In the rows, zero is written as 128.
One turn sends every row of this set to another row. A few are shown first. Where does it send the rows asked after them?
q630: [162 103 169 157 109  93 123 119 117 126 150 130  86 119 142 117 138]
q837: [137 122 147 146 114 127 145 125 160 123 173 141 113 143 153 106 137]
q106: [160 114 155 143 137 130 120 141 137 128 139 138 130 108  94 124 138]
q536: [132 122 158 129 156 120 118  97 115  97 121 129  88 111 130 128 138]
q153: [132 113 149 137 101 134 117 124 179 140 144 120 132  93 140 112 136]
q391: [137 112 154 138 119 132 158 156 139 160 106 144 102 123 150 120 140]
q340: [126 138 169 123 127 116 112 122 133 152 159 157  75 126 142 110 123]
q839: [ 95 118 157 138 145 135 106 114 132 149 146 140 114  77 145 112 131]
q704: [131 144 157 114 108 121 119 119 170 131 109 110  92 114 135 116 132]
q534: [141 115 152 137 158 128  96 106 142  99 132 130 125  96 133 124 121]
q587: [136 123 158 138  94 126 154 134 130 140 109 157 132 120 119 102 107]
q845: [119 140 138 153  97 110 124 136 126 123 116 152 154 122 151 107 128]
q452: [140 135 163 166 128 120 129 121 136 133 119 161 145 130 112 120 137]
q141: [113 109 162 127 140 137 129 106 136 134 139 128 126 137 153 156 110]
q672: [134 119 148 139 125  92 112 125 107 139 152 130  94 117 183 124 117]
q632: [124 159 138 138 114 107 124 128 137  94 154 153 133 118 153 123 133]
q869: [137 132 136 135 120 133 126 107 125 136 113 138 137 132 183 128 111]
q380: [133 130 161 129 137 118 165 116  80 135 126 136 117 117 146 112 124]
q498: [130 132 164 159 119  86 128 115 122 146 114 137  84 114 133 106 154]
q34: [133 117 163 127 122 123 157 104 102  86 135 128 111  93 146 116 123]
q621: [124 123 138 104 133 146 112 124  99 120 135 131  99 115 139  90 134]
q694: [130  98 139 145  82 129 148 121 138 136 141 149 112  96 142 110 104]
q143: [108 123 164 126 130  89 108 115 115 135 108 124 133  96 139 126 107]
q58: [132 113 150 104 120 150 133 130 144 102 146 129 140 127 129 130 133]
q691: [125 136 154 144 156 115 121 122 168 119  97 136 119 124 131 115 128]
q876: [128 125 181 133 128  88 118 141 134 121 141 120 127  71 145 129 127]
q128: [149 129 140 121 112 128 129 136 106 117 156 144 110 116 186 124 128]
q578: [128 120 169 123 134 118 147 139 128 148 126 123  90  64 144 116 126]
q330: [133 105 167 140 118 119 145 144 160 136 137 150  74  86 136 112 130]
q446: [130 123 136 150 138 134 152 142 132 145 143 108 110 125 165  99 150]

q106 moves to q694
q498 moves to q380
Now these:
q691 moves to q391
q536 moves to q578
q876 moves to q630
q446 moves to q141
q621 moves to q839
q128 moves to q534
q452 moves to q587
q837 moves to q58

One turn sends every row of this set to another row. A few are shown first. Where does it send the rows asked after them?
q786: [154 100 110  78 111 146 148 149 112 137 129 123 114 131 118 135 120 134
 124 154 122  93 136 122 130 115]
q550: [169 125 156 109 138 129 110 170 115 145 116 143  86 124 109 129 153 113
 100 139  97  88 138 130 181 130]
q823: [142 131 140 124 111 136 108 153 143 136 156 134  80 108 159 139 128 136
 102 135 113 122 129 115 153 146]
q332: [137 116 155 103 105 129 120 119  81  99 139 131 129 141 128 121 153  98
  65 129 105 104 131 138 163 137]
q809: [145 131 136 124 110 143  96 149 136 153 166 144  82 115 152 133 134 135
  98 135 116 127 118 134 150 147]
q117: [143  94 142 139 135 154 118 140  87 126 165 119 127  98 119  92 164 130
  99 139  90  86 137 131 154 165]
q359: [175 108 112 129 117 150 171 131  98 138 129 147 104 115 130  91 142 124
  83 162 101  82 137 152 134 119]
q690: [148 111 110  82  91 141 146 147 118 120 131 130 136 127 129 129 136 137
 108 109 129 135 132 146 146 163]
q546: [159  84 165 112 110 164 143 133 123 114 170 135 127  86 130 120 131 121
  84 155 107  99 116 135 110 150]
q366: [180 125 115 135  94 162 166 134 101 135 135 142 117  93 114 101 131 114
  89 161 111  95 141 139 140 131]
q895: [176 141 133 123 115 160 123 150 129 159 171 139  96 142 131 140 118 105
  94 126 102 107 102 145 143 158]
q75: [146  98 117  90  93 130 146 147 103 147 132 143  98 127 125 108 137 130
 123 153 102  87 121 123 109 113]
q197: [143 120 123  88  76 135 165 155 113 143 120 136 116 114 113 124 132 123
 130 138 118  94 140 122 124 123]
q310: [154 128 124 122 114 150 116 150 143 164 172 140  92 127 145 114 145 123
  83 109 112 127 115 151 137 145]
q127: [156 110 151 117 126 139 127 125 111 116 177 113 133 119 141  90 164 124
 121 151  86  87 133 152 149 155]
q39: [140  76 165 109 113 154 157 137 130 121 146 136 125  83 126 113 163 128
  78 130 112 102 136 145 115 146]
q760: [132 110 148 104 103 124 127 123  83  99 147 126 127 134 135 127 150 111
  58 112 109 105 136 132 156 141]
q990: [146 116 119 114  68 147 134 150  89 131 133 156 121 116 116 117 127 122
 106 125 110 126 107 126 130 175]
q329: [147 115 153 105 100 127 117 120  73 100 156 128 128 134 124 126 142  99
  62 127 100 100 126 125 156 143]
q500: [178 143 152 117 112 130 118 158 114 152 164 146  84 136 129 150 119 118
 105 137  94  83 108 133 155 158]
q888: [160 124 130 116 129 142 129 169 130 170 142 145 101 127 116 111 162 115
  76  94 111 111 130 162 160 135]
q449: [130 118 157 146 113 151 153 140  96 122 143 123 129 107 127 108 163 119
 113 127  93  82 143 139 158 182]
q915: [169  96 116  64 114 125 136 140 105 125 127 137 121 157 121 113 158 129
 112 126 104 109 124 159 141 143]
q237: [146 118 149 126 132 152 147 141 110 106 159 108 147 121 143 118 138 125
 116 143 104  86 141 152 170 168]
q129: [150  94 163 103 111 141 133 149 112 147 147 142  86 119 109  99 136 136
  73 133 100  66 127 112 136 191]
q993: [180 123 110 118  95 161 177 117 119 135 146 119 114  99 122 123 141 126
  95 146 115  98 153 135 131 141]
q943: [174 142 157 124 107 128 120 161 113 141 151 143  79 123 127 147 120 112
 107 141  87  82 117 107 155 157]
q417: [121 113 167 115 109 161 141 153 135 130 122 148 103 122 136 106 121 131
  83 150 130  96 129 132 159 186]
q741: [154  80 174 103 132 156 169 149 118 117 125 138 132 103 112 123 154 116
  81 138 109  81 136 156 136 142]
q234: [178 141 144 115 125 154 133 162 120 166 136 146 100 146 104 133 143  93
  92 118 100  94 118 156 164 149]
q847: [158 120 169  79 103 122 145 157 147 124 157 135 125 121 136  89 120 134
  87 137 124  84 138 147 160 165]
q520: [169  94 180 106 116 159 157 138 115 112 146 141 129 108 119 126 133 103
  93 165  99  77 115 149 125 147]
q581: [166 135 154 108 132 139 115 166 119 157 119 146  90 135 107 142 155 113
 102 129 108  93 134 149 183 141]
q659: [173 103 105 112 123 155 176 115 118 135 136 124 101 121 138 114 151 136
  88 152 109  90 151 148 129 128]
q982: [151 121 145 104 122 103 122 168 139 143 143 137  87 111 147 113 160 141
  92 107 105 103 148 136 163 125]
q17: [168  93 116  97 109 144 116 150  71 134 128 158 113 142 104 106 135 120
 102 148  94 104  98 137 136 153]
q699: [165  99 164  73 125 151 104 137 138 138 147 128 103 121 105  89 150 127
  88 162 117  91 138 128 155 162]
q312: [131 114 150 110  96 135 115 111  83 101 151 128 122 130 132 130 150 104
  65 125 108 113 130 123 150 147]
q675: [150 125 140 111 117 111 120 171 131 161 148 145  91 110 131 119 161 139
  86  94 112 105 140 148 164 136]
q987: [137  99 111 107  97 149 142 166  97 145 120 145 114 106 112 114 120 132
 110 150 122 100 130 115 129 115]

q332 moves to q329
q823 moves to q982
Now these:
q75 moves to q987
q895 moves to q310
q520 moves to q546
q847 moves to q699
q237 moves to q127
q581 moves to q500
q990 moves to q690
q993 moves to q659

One turn sends every row of this set to another row. A few are shown first. Where does it send the rows asked after them?
q161: [114 148 127 112 115 124 129 154 113 142 131 143 128 149 152  98 134  97
 137 127 121 147  96 106 131 156 130 103 125]
q362: [136 133 141  86 119 143 129  96 143 141 150 156 137 130 138 134 158 144
 137 121 150 103 129 141 117 120 129 130 122]
q862: [151 130 133 136 108 137 120 168  93 133 105 115 125 117 134 126 116 125
 115 137 118 133  95 117 132 135 146 116 116]
q282: [145 139 117 136 124  94 133 142 156 142 150 137 119 134 120 125 161 144
 130 123 106 109 135 156 137 139 130 105 119]
q800: [110 146 109 146 134 146 100 116 136 120 147 140 132  84 136 138 116 130
 110 108 116 115 119 123 127 116 124 160 132]
q293: [ 98 143 118 124 134 134 105 130 140 128 179 154 121  95 145 128 108 129
 100 115 118 126 120 111 132 131 106 136 142]
q314: [145 131 129 117 123 133 134 173 105 128 149 106 105 107 134 113 106 114
 114 142 130 133 103 107 120 121 150 121 128]
q929: [110 135 115 133 131 142  86 116 121 123 138 155 124 106 152 122 126 128
 107 113  97 124 116 125 140 122  97 145 141]
q710: [ 86 137 103 127 138 135 103 115 131 128 155 136 124  88 142 133 114 134
 106 114 102 124 127 116 129 157 138 134 139]
q716: [122 150  95 141 131 122 122 147 117 137 130 124 144 114 124 100 133  90
 144 131 150 141 107 134 118 119 150 125 129]
q388: [ 96  97 130 121 157 137 170 113 126 124 128 121 123 131 144 125 107 136
 136 126 113 154 147 103 119 122 142 141 135]
q289: [121 124 157 146 132 136 154 120 129 140 117 137 156 124 114 154 102 130
 125 135 129 148 152 133 127  98 119 154 124]
q840: [126 116 162 146 137 136 157 117 126 129 123 143 154 123 128 142  93 134
 127 128 140 149 146 131 125 100 116 151 130]
q719: [153 142 128 123 124 101 132 127 146 134 143 131 104 134 130 121 164 136
 133 123  90 104 140 157 131 134 134 121 122]
q99: [120 157 128 112 129 126 145 140 112 126 161 117 115 123 147 103 128  70
 140 131 134 133 115 115 125 125 140 136 131]
q538: [148 161 146 126 108 132 117 148 112 134 132 146 141 138 140 101 124  86
 137 125 142 133  99 128 124 117 117 131 128]
q512: [145 140 121 129 126  93 136 144 158 141 160 139 112 134 124 121 159 140
 128 125 107 110 136 152 136 134 125 106 122]
q514: [ 99 149 135 122 120 145 109 120 132 128 149 155 119 105 157 141 114 137
 102 108  93 124 113 103 134 153 117 139 126]
q533: [114 124 126  95 125 135 136  89 128 142 139 144 137 131 145 143 177 136
 139 128 136 107 137 146 141 136 127 121 118]
q464: [142 125 144 115 114 130 127 166  88 129 136 111 111 125 144 118 112 110
 109 142 114 132 107 111 142 146 133 108 130]
q767: [114 126 119  92 123 132 134 110 146 152 148 165 136 133 143 133 171 152
 137 128 147 121 122 135 129 125 120 109 115]
q575: [113 125 107 100 129 132 134 108 149 150 148 154 143 124 133 135 170 152
 139 127 157 116 125 138 125 121 133 114 116]
q579: [158 151 132 132 120 105 140 139 162 137 152 136 111 128 122 129 154 144
 132 117 107 102 132 150 122 126 138 125 114]
q249: [102 139 110 152 123 140  91 123 132 131 132 152 149 101 136 143 118 142
 104 106 112 119 114 122 143 148 114 132 129]
q93: [127 127 121 133 120 127 140 174 101 134 136 102 121 110 131 132 113 118
 111 141 128 134 105 107 140 149 153 105 118]
q877: [122 157 128 141 110 131 128 132 100 134 100 123 146 132 142 123 140  88
 142 125 121 132 106 130 138 153 146 127 113]
q759: [113 127 123  89 132 131 140  90 131 140 156 141 131 122 143 138 172 129
 138 133 143 109 142 148 134 123 129 125 123]
q859: [110 107 166 130 137 140 171 121 134 128 135 134 147 142 137 144  88 140
 125 116 130 140 144 101 128 140 127 133 129]
q372: [108  93 138 109 148 130 142 134 142 141 148 136 142 152 119 113  93 140
 123 127 126 147 151 103 120 129 121 118 154]
q306: [147 125 121 139 124 129 120 161  90 126 127  97 127 102 122 123 113 108
 115 144 132 126 114 132 135 125 151 122 131]
q97: [119 158 128 126 116 128 135 146 125 137 141 119 147 124 126 116 112  96
 137 119 146 126 110 114 115 167 168 116 124]
q553: [112 110 133 130 141 135 143 114 118 142  95 141 133 131 131 129 123 136
 133 142  99 166 145 130 121  93 122 150 128]
q734: [108  89 140 115 150 129 147 129 133 133 141 146 139 147 136 109  92 145
 127 126 130 157 142 107 121 128 117 116 152]
q52: [119 104 138 136 135 126 124 125 126 150 105 151 164 136 109 127 101 146
 124 138 125 160 149 140 121 116 120 124 143]
q458: [108 112 165 120 135 142 170 127 140 135 141 127 140 151 129 147  98 132
 122 120 119 135 150  93 132 133 121 137 127]
q944: [128 134 138  89 117 140 132  94 144 145 145 151 143 125 134 142 155 150
 137 121 148 103 131 141 115 138 145 124 117]
q44: [148 141 124 123 128 100 137 128 149 134 149 125 104 128 127 122 161 136
 134 123  93 103 143 155 127 140 145 119 122]
q494: [148 129 129 137 118 130 127 175  93 131 131 117 117 115 137 120 121 109
 112 145 129 137 100 120 145 108 120 119 122]
q291: [114  95 131 143 144 125 134 121 124 138 107 150 161 129 122 122  97 150
 129 133 134 163 143 137 121 120 126 123 143]
q545: [154 151 137 127 116 104 142 140 162 139 150 138 110 133 126 131 154 147
 130 116 102 103 130 144 124 138 138 119 111]
q279: [ 93  98 125 112 153 139 162 120 135 135 126 118 122 142 133 125 114 137
 134 128 101 151 149  95 118 126 142 138 134]
q909: [111 104 140 136 144 136 153 108 111 130  94 143 134 130 147 129 117 139
 135 134 106 165 141 128 126 105 122 147 128]

q249 moves to q514
q859 moves to q909
Now these:
q458 moves to q553
q719 moves to q512
q862 moves to q464
q97 moves to q877
q767 moves to q362

